In the rows, 128 means zero.
Each row of A is roughly a mix of the hidden directions of one of a few groups; one row fits no group.
A (101 x 10):
[[147  87 116 139  94  89  96  89 113  76]
 [139 177 118  77 162 123  71 132 126 102]
 [118  64 157 187 114 132 121 125  93 108]
 [124  78 165 188 123 128 157 132  98  95]
 [175 117 106 172  72 131 109 127 111  85]
 [112 183 115 105 172 118 123  89 172 101]
 [162  94 122 181 118 134 140  63 130 100]
 [111  87 139 174  95 128 192 132 140 158]
 [142 133 116 115 138 156  59 100  79  96]
 [128 140 144 169 175 129 134 186 142 177]
 [ 70 132 123 115 172 169 137 104 133  78]
 [ 81 126 177  89  76 108 111 138 135 153]
 [162  96 135 181 108 150 133  72 118  95]
 [116  96  91 149 160 177 134  84 136  84]
 [153 119 111 106  69 146 106  79 169 104]
 [173 178 100 123 172 101 137 174 115 124]
 [ 86 157 147  75 160 121 137 171 143 165]
 [155 155 152 112 169 150  94  76 132  83]
 [143  89  97 172 119 151 164  77  93 126]
 [188 154 123 120 113  84 126 169 167 105]
 [148  82 143 168 127 160 124  67  97 112]
 [121 105 165 179 126 137 138  81 187 133]
 [165 174 102 101 146  85 124 184 123 135]
 [114 151 137 188 140 130 147  63 125  94]
 [133 134  77 110 161 119  71  82 105 110]
 [108 182 106 112 118  90  68 153 136 108]
 [153 134 205 139 100 131 120 145  94 165]
 [117 157 178 140 124 150 143 144 204 125]
 [129  83 133 155 130 167 108  73  77 122]
 [169 112  77 103  89 109 127  85  98 102]
 [ 97 132 144 160 103 112  66 106 149  78]
 [133 165 123 128 179 148 145 171 166 178]
 [134 144 112 144 188 117 144 179 105 177]
 [ 95 172 124  65 141 158 110 116 168 144]
 [164 116  94 109  69 128  90  85 152 119]
 [113 124 131 150 185 111 162 167  71 142]
 [159 114  69 158 104  79 142 120 157 156]
 [115 118 190 165 151 157 167  89 144 115]
 [132  76  98 139 136 185 113  86 133  91]
 [ 80  84 166 125  79 150 117  90 139 136]
 [162 117  60 160 107  84 123 106 143 109]
 [128 142  44 144 117 148 132 132  96 164]
 [166  94  60 164 114 110 135 104 153 136]
 [168 125  75 145  85 107  86 146 104 101]
 [116  71 168 153 116 145 174 136 112 172]
 [170 169 138 129 111 148  85 123 126  62]
 [140 104  64 158  86 104  91 100 139 130]
 [140 181 119 112 148  83 138 109  83  81]
 [161  99 190 104 148 110 169 119 166 137]
 [106 156 132 110 113  94  62 146 121  77]
 [155 171 105 111 143 129  72 101 128  74]
 [136 159 150 165 146  76 122 186 129 160]
 [122 172 168 111 108  77 134 170 121 168]
 [140 144 159  77 156 129 155 177 154 171]
 [175 118 122 180  93 137 127  90 131  77]
 [127 163  88 104 105  87 116 193 145 133]
 [136 106 145  89 138 158 150 181 149 186]
 [156 159  96 126 178 103 171 166 104 155]
 [168 176 117 130 155 101 182 165 147 140]
 [139 114 203  86 157 133 162 151 134 125]
 [154 104  98  96 128 133 153 138  49 115]
 [156 171  58 128 134  91 146 109 104 139]
 [164 111  45 115 146 131 113 132 145  99]
 [129 128  73  71 142 177 117  95 132 147]
 [136 117  70  87 145 124 139 103  64 123]
 [195 133 147 110 110 101 110 190 132 121]
 [ 60 117  69 124 127 122 124 127 104 166]
 [107  77 161 181 150 153 158 138  96 112]
 [126 162 152 119 127 156  52 161 130  99]
 [124 103  60 134  98  87 119 162 110 158]
 [131 119  49 123 166 139 130 117 150  85]
 [127 192 164 128 171 102 162 103 126 101]
 [132 182 158  87 153  87 123 157 169 136]
 [150 128  89 129 154  82 147 145  58 136]
 [175 182 120 139 168 100 144 172 107 136]
 [126  76 134 160  94 100  98 111  73 106]
 [ 82 175 146  82 170 136 130 155 119  97]
 [117 193 119  80 154 128 122 147 167 161]
 [147 103 147 154  59 100 102 102 135  90]
 [183  89  87 177 105 119 132 104 139 149]
 [110 119 149 164 120 142 114 119 209 162]
 [137 109 140 153 148 171 191 111 145 176]
 [113  73 130 114  59 126 101 105 150 147]
 [ 85 149 178 111 125 167 130 121 187 112]
 [ 94 161 112 163 124 148 102 138 188 171]
 [159 107 144 119 154 148 201 124 136 175]
 [117  78 102 163 145 112 164  69 135 153]
 [123 129 119 150 194 131 153 175  95 167]
 [195 147 135 183 146 115 150 138 102 154]
 [128 164 160 123 139 154 182 138 191 111]
 [132 148 170 146 136  80 120  84 172  90]
 [ 67 103 171 152 107 148 146  80 136 133]
 [159 163 148  76 161  92 164 151 146 152]
 [186 119 133 187 106 103 144 122 120 173]
 [ 89 104  92  70  92 114  99 129 163 118]
 [114 171  97  82 176 137 117 148 130 176]
 [143 126 100 118 152 141  65  81  88 102]
 [135  82 141 187  81 140 174 122 124 134]
 [116 151 150 182 155 151 175  76 137 126]
 [ 92 138 122 133  88  63 150 127 160 169]
 [114 111 122  89  83 138 115  69 118  79]]

In each list below, two rows fit none of the groups, and each other row fits one group, some only roughly. Which are they? Name them in the order they come.
  * K973: [125 147  85  77 106 105  69 105 113 146]
  * K774: [173  98  98 181  74 116 143 130 124 108]
  * K923: [121  97  93 132 140 136 176 108 141 199]
  * K27: [ 73 152 102  97 117 113 133 186 131 165]
  * K366: [168 155 148  89 149  59 149 132 150 133]
  * K984: [139 129 151 194  96 137  83 147  87 111]
  * K47: [ 76 155 157  94 127 157 131 187 122 152]
  * K171: [ 91 130 167 102 119 170 114 176  85 153]
  * K784: [120 104  97 135 176 122 145 150  55 148]
  * K723: [131 112 201  98 148 145 136 174 116 157]
 | K923; K984
  * K92: [175 165 135  87 166 103  91 143 151  98]
  * K493: [134 182 144  88 148 154  82 120 111  83]
  * K632: [ 82  98 117 178  90 166 152 109 106 148]
  * K678: [116 146  96  75  96  97  99  85  96 109]
  * K10: [178 172 144 120 170 132 127 169  83 126]
  * K163: [131  77 139 182 143 160 129  99  76 124]
  * K823: [107 137 165 143 116 166  88 138 192 156]
  * K558: [160 130 208 143 109 163 144 134 121 101]
  * K475: [ 76 148 164  97 131 177 111 158  93 141]
  * K39: [201  84 135 161 108 128 103 122 101 111]
  * K295: [117 139  50 145 126  87 130  88 150 121]
  * K587: [155  96 126 149 139 144 190  81  86 120]
  * K346: [133 103  70 117 110 150 129 142  56 126]
  * K428: [136 158 100 127 184 120 137 187  86 135]
  * K386: [123  91 128 145 127  88 128 118  49 101]
 | K163; K428
  * K607: [138 128 147 174  88  81 156 123 137 183]
  * K220: [167 144 145 167 185 122 144 180 118 147]
  * K336: [ 89 130 184 145 126 167  97 138 181 134]
  * K726: [175 151 127  85 156  81 117 153 172 133]
  * K963: [198  81 141 163 102 129 119 121 100 112]
  * K129: [133 135 136 125  90 147  78 125 202 150]
  * K870: [164 130 205 133 105 160 142 162 129 112]
  * K794: [171 155 129  80 152  91 114 182 150 130]
  * K143: [136 188 118 113 112 102 135 179 172  99]
  * K359: [116  70  71 169 159 133 144 117 139 107]
 | K220; K359
  * K418: [111  99 186 194 126 128  96 148 132 139]
  * K758: [ 94 156 106  59 166 165 143 119 119 133]
  * K841: [ 79 100 140 154 135 131 195 100 140 157]
  * K87: [152 129  54 135  78 143 128 123  88 125]
  * K391: [130 145  63  97  75 110 113 100 115 102]
  * K908: [141 152  79 151 152 142 185 101 116 170]
  * K951: [144  44 145 119 109 153 136 134  91 115]
  * K618: [ 75  83 114 135 109 160 132  73 153 111]
  * K717: [ 86 155 150  93 176 134 184 135 108 111]
  * K393: [123 127 111  97 103 106  63 184 148 139]
  * K478: [118  51 171 120 108 170 123 145 122 130]
 | K87; K391
  * K3: [106 177 184 154 148 108 170 133 107 154]
  * K800: [107 174 109  79 158  91 127 161 166 144]
  * K156: [102  92  89 131 118  88 157 159 127 186]
  * K155: [ 84 104  95  92 107 152 160  82 156 104]
  * K25: [163 137 125  86 185 155  93 102 138  92]
  * K875: [174 119  82 118  83  87  94 102 108 126]
  * K902: [109 124 124  83 164 184 103 134 116  76]
  * K918: [ 64 124 199 125 104 138 134 108 125 140]
  * K731: [ 91 143  81 106 111  93 132 186 134 162]
  * K333: [116 146 171 161 168 135 183 171 149 130]
  * K763: [110 137  62 152 128  80 160 109 163 140]
  * K385: [115 113 180 186 104 130 155  91 121 162]
  * K671: [ 55  96 115 108 110 142 125  88 160 109]
  * K550: [180 133 124 108 144  71 138 176 164 135]
  * K142: [155 182 141 137 142 110 154 173 179 154]
 | K155; K25
  * K330: [105 152 189 123 134 106  95 132 182  96]
  * K661: [135  90 113 125 144 174 190  99 105  94]
  * K909: [129 113 100 112 115  80 107 111  52 114]
  * K259: [152  63  99 169 136 134 114 126  77 140]
  * K433: [126  75 196 131 138 162 161 109 139 117]
  * K274: [150 126 102 142 187 158 171 165 128 166]
  * K840: [179 113 126 105 145 122 197 124 101 162]
  * K694: [168 199 124 125 172 101 153 141 118 116]
  * K689: [157 103  68  90 120 150 150 128  78 112]
  * K907: [127 100 150 132  88 177 130  92 180  95]
  * K394: [ 84 168 160 102 136 148  93 138 181 152]
  * K425: [102 137  91  59 146 124  99 155 141  91]
 | K694; K689
  * K965: [ 99 148 112  62  96 110 105  87 119  98]
  * K489: [172 101 127 164 119 155  90  89  90  94]
  * K753: [122  49 139 132  92 169 106 145 118 121]
  * K485: [131 108 176 120 139 198 106 117  95  99]
  * K26: [164 141 148 111 165 118 205 111 130 152]
  * K400: [113 119 115 111 134 153 124 147  43  91]
  * K69: [ 94 161 130  66 101 125  82 100 150 119]
  * K802: [143  97 131 111 124 180 138  97 168  68]
  * K451: [118 142 206  88 152 121 135 150 119  95]
  * K211: [109 116 111 177 109 168 131  69  97 100]
  * K582: [149  99  95 148 168 116 152 143  60 148]
  * K237: [134  78 123 175 142 105 117 142  61 125]
  * K56: [ 81 172 159  98 158 165 127 134 154  91]
 | K802; K56
  * K533: [172  84  77 136 125 107 144  86 142  94]
  * K814: [152 159  63 131 144 126 175 120 109 169]
  * K8: [ 90 151 161  97 123 148 116 200 116 147]
  * K824: [130 170  95  64 152 138 175 111 124 114]
  * K268: [ 94 142  87 138 113  65 158 122 168 149]
  * K463: [ 93 167  74  93 158  97 117 109 163 132]
  * K658: [198 142  81 138 171 134 125 152 113 110]
  * K660: [168 172  92 163 173  98 157 151 128 134]
  * K183: [107 189 162  96 122 117 148 128 185 116]
  * K402: [ 72 104 128 170  94 155 171 119 103 149]
  * K839: [163  86 134 160  88 123 119 117 105  65]
 | K533; K839
  * K138: [150  64 113 137  69 136 102 100 143 146]
  * K375: [115  95 144 133 115 123 175 101  73  77]
  * K534: [ 80 129  51 119 150 104 122 117 121 155]
  * K479: [150  83 133 153  83 121 148  92 107  73]
  * K876: [108 143 116  86 174 167 104 145 121  70]
  * K275: [201 151 131  97 113 122 112 167 162 112]
  * K732: [136 132 113 123 172 116 202 147  83 116]
  * K711: [134 176  89 109 100 105  94 180 121  98]
  * K925: [ 84  95 137 147 140 128 187 106 146 177]
  * K657: [209 111 141 128 118 150 104 153  90 138]
  * K408: [178 158  94 129 156  96 155 178 154 132]
  * K573: [122  95 145 164  99 108  84  85 144  80]
  * K637: [105  82 127 178  94 125 147  78 146 158]
  * K379: [141  99 126 129  83 174 128  82 173  94]
  * K748: [155 176  77 133 105 107  95 128 140  78]
 | K275; K408
  * K191: [132  98 157 165 145 167 188  87 114 131]
  * K506: [169 144  98 109  89 106  69 118 157 155]
  * K281: [134 119 108 106  89 113  49 103 138 153]
  * K535: [135 152  95  71 164 170 172 112 136 123]
  * K371: [157 186 111 105 110 114  98 162 145  79]
  * K481: [109 111  88 174 164 144 165  79 143 106]
  * K325: [138 187  95 130 148 117 166 117 160 179]
  * K785: [150 149 201 109 119 150 109 163  90 139]
  * K836: [141 172 176 110 161 169 135 136 177 111]
  * K198: [110 115  50 113 147  85 106 120 113 152]
  * K816: [115 185 117 145 124  79  84 113 169 109]
  * K872: [ 97 123 185 119 174 100 139 183 124 123]
 | K836; K872
  * K608: [150 102  66 117 118 143 147 135  62 143]
  * K542: [ 85 153 134  98 154 102 173 154 173 158]
  * K668: [ 87 118 174 140 170 172 177 140 132 116]
  * K617: [173 144 151 178 138 166 144  88  94 107]
  * K528: [128  82 147 150 114 155 201 127 131 162]
  * K924: [161 122 122 149  76 103  66 127 162 149]
  * K487: [118 144 132  82 127 124  92 192 164 161]
  * K435: [146 145 132 158 137  71  94 173 106 171]
  * K421: [ 98 119 173 175 142  84 115 168  93 132]
  * K960: [ 70 169 135 103 139 123 154 160 171 159]
  * K280: [123  66 170 147 134 179 162 127 139 151]
  * K569: [115  87 156 171 142 192 138 133 165 136]
 | K617; K528
